(in the rows, 128 means zero)
One turn sends every row of this set to another row. A few are shown first. Where does it send the rows asked after them?
negi: [ 83 133 113 128 154 109 115 132 115  84  84 119]
nuvu: [132 122 122 140 139 108 149 122 120 103 112 160]
vube: [119 117 112 142 144 113 143 116 134 108 119 159]
maves: [127 131 121 146 140 110 147 108 125 105 123 155]
galoz: [101 144 165 139 127 109 116 129 147  98 109 120]
pep: [104 137 162 129 141  96 112 125 137 114 103 114]
Gole: [113 129 126 142 152 100 150 104 124 108 127 152]
turo: [ 92 135 160 135 132 105 119 141 147  99 104 114]
gilu: [140 135 143 109 135 142 133 115 120  93  94 140]
sipo: [ 85 137 135 118 145 119 121 122 116  64 133 116]
Pum: [134 134 142 105 129 139 127 108 120  85 107 145]
tur: [ 72 134 113 126 140 119 118 120 134  80  90 123]
Keki: [105 143 133 136 133 138 118 125 100  98 122 158]
suvat: [134 114 122 141 155 117 134 116 128 111 123 155]
gef: [132 129 145 111 142 143 152 110 125  87 104 140]
dege: [105 127 123 143 151 119 117 155 127  88 126 107]
Mas: [130 131 116 135 152  96 129 102 128 110 122 147]
fam: [144 129 144 102 145 129 123 112 126  87  96 123]
Lam: [132 131 154 114 133 143 136 117 129  77  96 141]
div: [ 92 140 161 136 143  99 118 124 144  94 110 108]
Pav: [ 87 120 157 142 144 108 120 133 151  93 103 112]
gez: [ 83 110 104 120 161 120 118 117 132  84  92 129]
kob: [112 140 132 140 142 139 120 128  94  98 116 156]
moz: [127 118 124 135 152 108 141 106 123 113 121 160]
nam: [ 82 129 109 127 153 124 129 125 125  78  80 118]
Rutan: [ 88 130 113 113 164 114 112 111 121  97  84 121]
Kad: [ 71 127 113 122 162 117 121 118 130  82  91 125]
lazeg: [ 89 128 162 139 134  98 133 130 143  97 113 114]
kas: [110 129 125 145 144 115 118 159 118  83 121 111]
Guk: [111 107 146 116 147 145 134 127 112 110 133 139]
lufi: [136 128 140 107 136 138 137 129 119  86  86 125]
kur: [ 85 134 159 127 146 104 128 126 140 103 116 104]
Vike: [ 83 124 107 121 155 111 115 125 129  85  89 114]
danag: [140 117 142 109 138 140 140 117 121  82  96 133]
rukat: [ 85 134 133 119 152 124 131 118 117  70 138 112]
kubup: [112 101 146 122 154 148 127 134 117 107 127 138]

Mas -> Rutan
Guk -> dege
div -> moz
Where do these go?
Pum -> kur
lufi -> galoz
Pav -> nuvu
maves -> Kad
vube -> nam
rukat -> kubup

